In the data rows, the value 128 means zero.
Here is a table of points, one per row:
[157  98 130 155 150 122 103 153 156 128 170 135  96 143 152 141 150 156 108 114 179 122 210 125 156 130 160 111 174 144 153 148 128]
[192 145 120 169 145 180 114 133  84 133 100 127 115 143 140 131 140 121 216 155 143 114 134 134  89  99 127  92 124 156 103  81 151]
[104 162 188 141 155 127 172  96 111 164 134 151  92  84 130 120 119 164 137  92  98  95 143 146 135  70 120 132 113 188 121 121 144]
[154 173 131 144  71 138 106 101  74 133 108 153 181  75  95 171 154 187 111  68 118  86 152 128 131  26  63  83 115 144 103 156 109]
[132 144 129 171 116 171 147 129  67 142 128 105 167  83 117 185  97 102 213 149 152 133 133 145 102 153 114 118 113 178 129 146  93]
[145 166 163  78 124 140 125 110 194 167 137 128 116 101 126 148  82 174 237 110 149 114 213 151 125 138 109 113 122 129  70 125 146]
[170 131 137  88 123 103 143 155  93 104 174  94 132  98 182 190 149 169 166 139 106  60 123 117 123 107 154 136 153 131 125   7 183]
[ 95 187 167 197  92 127 159  86 126 132  96 132 155 163 127 223 124 172 176 150 173  81 175 175 116  89 159 123  84 165 150 112 130]
[119 141 155 145 130 102  48 131 125 153 132 122 141 108 138 129 129 159 149 116 150 120 128 138 153 107 133 109  99 169 155 156 184]
[157 185  80 117 125 117 177 133 130 169  66 116 124 190  63  93  81 143  94  97 148  53 151  62  83 136 132  75  69 135 115 107 131]
[162 143 140 172 142 181  85 156 139 125  86  64 115  76 158 123 159 189 173  97 113 105 121 116 122 122 192 116 105 145 130 139 136]
[187 154 162 158 116 100 150 128 120 137 144 113 134 140 111 139  64 123 134 146 169 100  93 140 106 126  99 108 116 170  94 131 120]
[176 156 139 169  92 166 198 137 153 114  76 141 175 115 175 105 148 157 116 171 157 126 126 168  42 122  92 167  70 189 113 150 162]
[156 123 134 186 113 125 148 116 143 132 192 153  97  73  46 108 126 147 153 125 185  93 194 108 110 151 106 119 101  99 159 144 122]
[ 75 164 155 168 113 171 135 134 129 139 142  94 125  71 115 119 110 186 131 175 131 122 137 106 144 141 112  98 129 171  81 101  83]
[ 82 117 129 108 137 171 118 162 146 106 133 167 170 121 116 103 147 205 120 119 210  19 135 120  50 120 116 106 100 157 142 113 106]
[114 176 119 122  74 169 137 106 155  85 153 172 116 180 112 137 138 115 140  93 118 146 142  72 189 164 140 130 119 146  94 186 106]
[107  72 150 195 119 161 134 169  79 141 170 125 100  68 108 133 105  94 108  98 144  73 113 130 110 126 116  82 131 127 111 126 182]
[148 135 179 138 134 149 146 135  90 111 113 103 137 151  99 158 148 173 149 113 177 130 179 113 104 147 133 129 136 140 187 160 107]
[112 144 100 125 168 194 189 134 200 132  86 155 161 108 129 154 120 105 125 167 169  66 131 126 123 122 155 113 114 128 172 162 180]
[142 158 151 117  74 108 138  96 101 158 104 107  73 106 167 138 134 101 132  75 170  71 129 127 170 162 113 172  91 153 122 154 136]
[ 80 229 172 213 168 156 123 130 143 121 107  74 101 113 133 126 150 132 123 119 140 109 111 168 160 137 125  82  44 120 121 115 113]
[183 171  69 169 143 129 143  63  97 150 176 149 118  88 119 122 117 179  67 123 250 127 117 145 105 126 119 125 139 113 155 120 114]
[175 142 136 119 156 108  90  58 117  79 158 150 142 146  69 182 163  57 133 121  86  55 168 145  48 119 156 154  99 187  96 175 170]
[142 139  89 173 108 131 134 111 154 128 125  83  99 123 158 123 105 146 180 126 115  80  95 129 150 156  76  82 136 133 177 111  73]
[145 142 138 145 132 115 108 118 127  79 101  91  37 131  73 188  76 148 148 135 168 212 133 105  82 166 150 111 143 113 141  92 116]
[128 139  99 171 173  76 190 147  87 140  85 162  71  97 145 214 104 188 150 156 125 111 159 125 121 131 146 114  98 149 128 170 122]
[138 191 112 177 130 120 145 165  87 144 139 133 141  41 155 167 103 150 137  90 150 100 121 125 130 119 198 153 121 170 131 128  90]
[106 120  83 114 141 138 189  84 131 101 142  82 121 110  92 129  87 135 112 132 160  92 121 139 102 166  78 102 102 164 157 145 178]
[143 125 157  70 105 118 151 146 147 147 154 100 116 100 111 143  90 144 119 109 166  77 140 185 124 127  96 150 141 152 100 174 132]
[135 123 144 114  88 196 113 115 171 160 112 122  35 141  86 193  78 148 116 164 140 125 137 127  83  77 145 106 109 108 150 152 138]
[159 135 110 171  73 172 110 132 103 137 136 141 103 149  84  88  88 176 148 107 137 132 150 128 137 148 113 156 114 181 119 115 168]
[ 96 163 120 177  88 105  56 121 130 133  80 131 125  95  91 179 123 112 150 174 170  82 118  75 123 140 104  92 107 207 127 111 180]
[159 131  76 125 135  92 133 130  65 157 125  70  60  91 118 198 131 182  94 138 181 112 231 112 159 140  78 125  79  87  66 121 127]
[ 81 127 146 188 111  65  83  71 150 116 127 126 104 135 135 135 120 118 132 151 199 103 142 135 106 102 133 137 176  89  93 122 138]
[156 110  90 185 158  96 120 129 148 121 144 130 105 117 105 157 119 120 175 141 179 121 146 159 135 121  32 117 127 140 191 151  84]
[119 144 146 197  65 135 156 173 127  90  75 133 109 118 129  96  77 150 149 159 167 141 172 201 214 156  91  76 138 144 170  46 117]
[141 165 115 146 133 155 122 132 170 153 175  87 121 126 148 127 131 153 105 126 168  79 212 176  86 153 122 108 113 165 127  85  97]
[120  89 108 152  80 102 167 145 164 161 130  81 135 137  77 171 139 147 165 120 141 112 121 106 142  56 147 136  90 119 171 104 155]
[167 191 120 163 108 127 138  79 123 103 156 183  97  94 149 118 115 140  92 152 108 125 121 137  81 131 170  37  84  95 189 125 117]
[134 173 180 164 144 105 127 131 122 144 117 129 115 104  88 164 133 199  85 132 114  99 173 148  69 191 105 140 138 136 147 117 101]
[ 78 100 101 152 175 151  98 107 128 167 111 150 154 125  73 145  78 133 125 135 178 116 123 141 134 188 130 186 120 130  99 110 137]
[157 158 187 137 108 201 133 122 146 178 121 103 130 111 154 165  95 115 141 157 156 130  79 127  99 165 181 185 131 145 135 109 115]
[ 97 180 134 139  96 127 120 175  93 133 141  92 123 146  96 181 113  78 126 169 125  83 121  95 105 106 104 118 142 163 179 107 166]
[118 121 140 137 104 132 114 112 170 131 126  93 130  86 195 139  69 102  92 119 128 110 120 155 138 134 164  58 126 183 142 144  90]
[105 112  98 146  94 143 121  72 167 167 137 101  37  82 129 153 193 172 180 193 147  79 160 112 113 129 140 123 103 157 122 128 162]
[152 177 150 186 154 206 157  76  87 151 158 147 122 157 193 161  93 124 118 102 138 103 189 113 146 130 117  84 108 155 100  81 116]
[ 93 108 135 160 124  98 154  89 120 105 110 109 163 100 151  92 158 116 132 172 151 172 171 143 152 175 148  84 120 165  91 114 143]
[ 95 160 132 111 140 151 121 106  42 142 177 121  76 106 102 123 153 203 142 122 156  98 171 153  85  92 135  59 127  98 137 186 130]
[130 118 150 135 105 137 178  56 130 147 181 129 180 150 107 121 102 166 181 156 156 117  90 156 134 155 157  93 117 108 161 147 146]
[120 117 222 141 124 119 128 139 159 105 162 162  94 111 181 162 109 160 162 134 196 111 124  74 108 174  63 127  47 135  99  82 143]
[115 171 134 144  74 138 110  92 144 163 161  63 176  77 113 162 141 127  84 119 176 148 197 113 115 131 126 122  97 171 174 160 141]
[101 161  77 155  93  98 139 126 134 139 210 159 137 106 157  98  99 164 176  88 114  89 140 115 139 191 143 154  99 159 138 109 140]
[135 123 158 124 104  82 115 147  87 160 121 108  66 106  65 120 177 102 145 181 101 122  90 153 112 124 166 162  63 148 185 106 142]
[ 94 131  89  37 112 131 137 114  73 132 102 132  83 141 117 191 115 171 165  81 147 206 151 183 104 144 119  40  68 243 130 101 144]
[138 115 121 165 115 133 143 144 127 105 170 146 138 135 133 123  86 135 100 121 160 154 186 110  71  97 163 130  91 150 117  92 183]
[158 189 140 177 105 142 144 102 120 180 160 107 111 161 122 120 144 108 136 122 194 165 108 107 118  93 111 112  93 206 135 118 163]
[129 113 132 193 131  89 156 115 108 148 111  95 142 120 168 154  75 164 172 111 103 118 130  57  72 141 103 119 116 143 146 160 138]
[110 145 115  56 171 107 149 108 117 168 163 112 163 128 166 124  91 137 113 180 123 107 104  97 163 114  97  96  99 201 148 125  90]
[155  72 150 127 109  96 150 114  69 181 130 112 120 162 120 109 134 141 142 100 192  76 156  87 119 161 138  67  65 147 139 116  92]
[140 161 139 158 117 120 151 136 137 151 156  83  96 186  98 163 181 179 126 139  90  98  95 103 107 146 104 134 142 152 168 136 114]
[110 163 126 157 102 115 110 141 115 170 165 155 126 143 124 127 140  87 199 133 131 121 151 191  91  89 134 143  98  83  91  71  77]
[167 177 122 118 103 104 116 122 128 117 125 105  84 121 124  72  69 162 127 180 182 102 139 109 130  73 149 145 123 165 108 146  89]
[201 129 140 107  84 108 141 136 191 214 114 167 104  80  56 172 183 131  79 159 111 128 129 127 122 160 122  36 152 130 110 132 165]
[158 136 141 166 152 148 126 124 113 146 113 124 131 125  95 104  68 194 150 143 151  84 134 112 115  99 151  76 147 151  87 141 138]
[135 135 109 158 134 168 108  81 115 136 157  96 113 161 147 148 125 209  96 148 111 132  86 157 105  99 100 133 116 115 141 120 173]
[148  72 168 168 134 142 106  56 126 144 116 127 127 132  77 196 125 189 114 196 155  93 134 135 159 136 173 119  74 182  80  90  82]
[119 177 147 165 129 107  91 139 128 176 105 140 127 138 190 159 132 142 141 109 141 124 115 152  66 147 122  64 121 154 151 157 175]
Along one direction, these points spread out more than along any other. Take the direction at right angles to it along which they spread out most. Go by this last direction. How far along it is each point below, from 0 to 99? 50 is the average, and the first point above lies past it. One standard deviation of the points above along it is 16.
[152 182 104 139  74 157  98 129  67 191 148 115 136  84 172 181  91 142 176 171 137 100 174 117 104 134 138 115  29 171 145 127 146] >> 40
[165 127 120 190 156 157  95 104 162 115 115 122  87 123 120 153  82 164 127  31 160  80 137 149 103 125 181 111  66 166 159  74  94] >> 59
[151 169  95  93  91 132 121 181  79 117 120 172 142 181 159 154 130 173 111 140 146 118 114 172 139 154 116 137  50  96 104 148 138] >> 52
[119 124 126 115  96 142 183  79 118 181  99 134  88 104 142  51 177 106 152 100 181 156 114  73  75 106 128 146 154  91 173 120  86] >> 53
[116  82 175 155  86 171 131 146  84 128 152 142 137 135 136 122  85 141 113 182 128  55 210 130 131 115 137 125  88 131 125 136 132] >> 57
[103 139 105 193 133 148 188 170 140 190 171 125 107 144 115 146 118 119  72 131 155 177 132 122  89 116 188 108 108 202  85 156  80] >> 50
[123 100 121 135 120 136  69 100 136 213  74 150 101 134 152 120 107 156 117 149  98 145 205 108 106 118  77 188 122 133 180 130 104] >> 53
[120 124 128 116 131 116 151  80 114 118  97 110 162  78 121 149 121 132 122 144 118  91 171 112 141 124 112 129 142  79  95  52 159] >> 55
[148 217 111 105 212 130 176 122 156 146  97 100  88 100 121 107 110 127 144 212 128 126 174 112 181 128 142 172  67 203 166 124 178] >> 39
[142 166 130 127 139 173 149  96 143 170  98 215  76 131 134 192 127 143 127 156 162  88 126 134 132 160 149 132 181 190 191  93 147] >> 38
[154 173 160 159 131 101 125  99  95 179 136  71 137 187 120 123 102 146 134 131 158  91 180 144 132 163 156 101 141 125 153 149 174] >> 53
[151 156 134 116 197 162 119 160 149 119 138 136 169 102 107 148  91 145 157 154 138 157 152  70 144  97 114 110  85 125 164 108 129] >> 50
